0: [ 69 135 140 131 161  83 124 166 154 145 178 108  83  74  63 196 111 136 162  67 130 108  77 166  89 125 166 169 140  87 174 111 152  44 163 137 113 143 157 197 219 125 120 144 141 192  94 157  74 102  85 154 116  63 162  90 159 145 199 216 144  75 126 121]
1: [105  43  81 166 131 142 112  74 121 121  60  92 147 183 155 150 133  80 137 207 143 148 148 153 188 106 136 182  65  59 135 142 209 160 120 162 114  82 133  72  81 155  80 122 129 101  49 119 133 105 141 111 187 255 141 120 157 166 106  23 132 111 102 180]
2: [138 160  30 206  91  63 101 122 158 129 160 164 150 113 159 120 124 119  93  85 161 169 161 130  78 141 163 100 216  90  95 255   0  86  44 130  91 185 112 169 149 127 160 198 151  81 141 201 142 184 154 146 148 144 241 114 131 105 172 173 152 166 104  66]
3: [126 230 107 118 154 211 204 181  41 107 119 158 202 143 149  68 170 216  53  67  42 103 125 112  56 138  40 154 134 172 223 199 145 184  68 181 193 134 139 172 172 243 133 123 209 197 146  91 165 136 154  67  97 128  35 255 131  99 137 138  89 170 151 162]
4: [179 169 181 146 198 124 171  94 173 148 162 143  63  55  98 112 169 188 158 138 126 105  59 104 125 112 126 158 216 173 178  51 161 105 132 106 134 141 126  81 149  77 104 142 184 165 161 125 118 122  69 105  79   6  71 171 152 141 173 162 114 101 127 139]
5: [150  90 150 125 159  79 164 108 139 124 139 129 198 141  53 189 136 125 114 138 131 130  98 183 108 118  81 178 170  75 196 148 185 156 123 183 138  99 235 101 121 222  77 109 176 173  60 149 126 122 133  93 141 127 129 215 159 129 170  92  90 116 155  85]
6: [119 155 145 147 123 127 131  77 124 146 107 124 117 163 134 108 149 103 150 205 136 115 103 125 156  96 105 199 126 129 107  50 147 118 127 103 151 113 125  30 138  50 119 152 135 113 102  84 131 134 131 148 109 164 107  83 110 154  74  47 111  87 122 181]
7: [ 63 120 117  97  57  85 150 158 174  79 185 100 206 237 173 149  66  55 188  59  93 153  79 178 138 104 150  89  40 158 177 212 165 168 162 132 162 112  97 205  83 163 130  94  85 131 169 150 165 112 163 143 185 208 173  88 126 137 141 162 180 137 196 108]
8: [115 104  77 170 117  96 120  82 153 102 130 121 152 142 167 175 108 120 177 117 148 173 109 112  98 153 187  99 179  74 105 238  38  99  43 142 113 159 128 159 163 117 148 150 155  78 112 201 184 164 149 145 178 163 220  39 142  77 162 108 157 150 116  89]
9: [109  94 172 132 148 192 117 124  78 149  60 108 128 100 116  91 130 126 183 179  79  82  41  99 237 143 111 215 136 149 110  30 195 151 123 132 165 140  92 152 103  36 104 133  16 113  98  59  98 105  90  92 110 138 106 115 171 137  68 112 108 104 113 150]

[122 133  71 184 101  79 129 125 139 107 178 146 154 124 144 138 107  97 145  84 146 153 122 105 100 167 162 114 220  75 145 255  13 117  69 122 130 157 118 196 146  92 137 181 132  87 143 189 147 182 159 152 146 154 224  97 143  99 185 176 166 154  93  59] 2 8 0 7 5
[155  87 123  82 153 119 161  66 196 119 126 115 152 101 113 175 116 139  54 151 180 162 197 138  73 103 189  58  78 142  91 142 192 109 121 134 101 128 180  60  91 193 115 110 158 138 167 151 192  91 103 127 173 126 110  58 135  79 140 123 236 142 137 102] 8 5 1 6 7
[106  70 140 149 107 170  73  78 131 150  93  91  39 180 163 150  92  62 214 216 178 164 113 138 231 129 157 154  44 142 107  34 187 131 134 114  91  86  60  46 112  27 128 135  71  80  79 116 129 147 124 178 180 235 141  30  91 160  76  41 119  97  97 170] 6 1 9 8 7
[ 47 157 122  74 114 167 151 152 134 108 120  55 166 206  66 164  93 132 189 183  99 159  76 212 126 123  72 155  64 159 204  79 222 108 248 152 152 130 106 140 170  95 126 126 129 162 112  14 165  79 121 139 140 157  80  89 115 151  73 182 141 118 177 180] 6 7 9 0 1
[168 107 100 153 147 136  82 127 118 153 114 136  94 169 146 111 142 134  84 132 189 192 247 186 121  97 100 130 104 115  79 120  95 124 131 121  50  68 109  67  94 205  76 117 174  88 114 128 178 145 155 158 136 132 135 210  84 130 122  71  93 149  89 117] 1 6 5 8 2
[122 104 153  85 129  53  83  96 164 164 128 111  79 196 113 106 124  83 124 151 193 114 149 108 174  91 133 126  99 142  62 100 145  94 152  57 135 159  60 119  98  45 153 152  59  97 156 115 114 140 128 176 140 116 158  49 108 115  87 149 183 130  72 152] 6 9 8 1 0
[156 125 156 127 148  82 117  89 163 183 115 130  83 161 139  87 142  94  84 152 182  95 155  83 166  86 127  99 131 135  53  95 130  84 113  55 141 166  86 113 100  52 161 164  66  77 183 149 113 162 134 161 123  92 133  77 119  77  95 137 201 138  84 163] 6 9 4 8 2
[ 94 102 161 177 120 184 117 146  88 141  54 110 157 126 122  73 133 105 194 202  55 114  21  88 236 150 108 233 131 118 132  44 185 145 132 134 160 139  73 168 106  18 119 139  32  89 105  45  82  99  77 102 119 160 117 118 168 158  86 122 115  94 100 173] 9 6 1 4 0
[152 190 159 126 183 177 109 109  66 212  47 145  72 129 125  47 148 166  74 166 174 113 213 126 125 126 111 175 150 137  42  42 131 116  51 151  96 132 119  20 155 125 124 125 100 140  66  52 124 118 129 140  98 153  48 221  78 151  68  56  91 134  81 196] 6 9 1 4 5
[142  71 231 183 124 157 118 160  51 154 149 188  36 106  92 139 134 145 184  81 146  73  52 177 141 140  56 186 223 116 192  85  86 138  57 124 159  72 150 114 181 137 148 101 123 140  39 209  98 152 112 103 129  93  94 220 107 178 131  50   0  87 127 114] 5 4 6 9 0
[158 120 115 144 151 147  78 130 124 168 108 121 103 160 135 100 149 138  93 126 191 173 242 196 121  91 106 105 111 113  61 125  67 109 135 139  62  84 111  85  93 171  79 145 167 110 111 127 166 138 164 171 131 134 140 211  81 126 118  93 100 146  88 132] 6 1 5 2 8
[ 90 151 153  79  14  52 134 229 106 133 162  96 134  94  98 142  59  99 181  84  54  90  86 109 164 178 148 142 134 100 132 143  99 123 207 106 159 170 134 250 151  95 163 155   0 153 132  19  13 112 121 119 128 171 181 115 131 151 107 224 118  96 114 117] 0 9 7 6 8
[150 114 140  97 145  77 106 106 163 176 103 127  88 157 118  99 135  84 109 165 195 122 156 101 155  98 138 113 117 133  56 106 127  82 120  65 142 148  76 118  96  59 146 150  73  92 182 127 121 141 139 151 134 107 150  56 110  85  97 164 191 134  83 148] 6 8 9 4 2
[107  73 120  97  92 131 138  72 117  74 165 136 148 133 143 187 105  90 146 178 118 147  69  95 159  75 120  89  82 101 152 143 138 156 196 132 162 109 143 108  95  69 127  86 137  71 118 185 151 147 103 106 146 170 142  18 127 119  94  75 135 120 197 127] 6 1 7 8 9
[184 217 150 113 117 143 125 126 122 125 222 135 103 167 147  80 126 142  76  95 163 160 199 178  88  47  78  78 124 158  63 104  64  72 169 116 109 122  93  92 178 155  77 168 198 118 174 170 169 147 137 225  67  60 145 105  23  71 115 109 141 160 174 110] 6 2 4 8 0
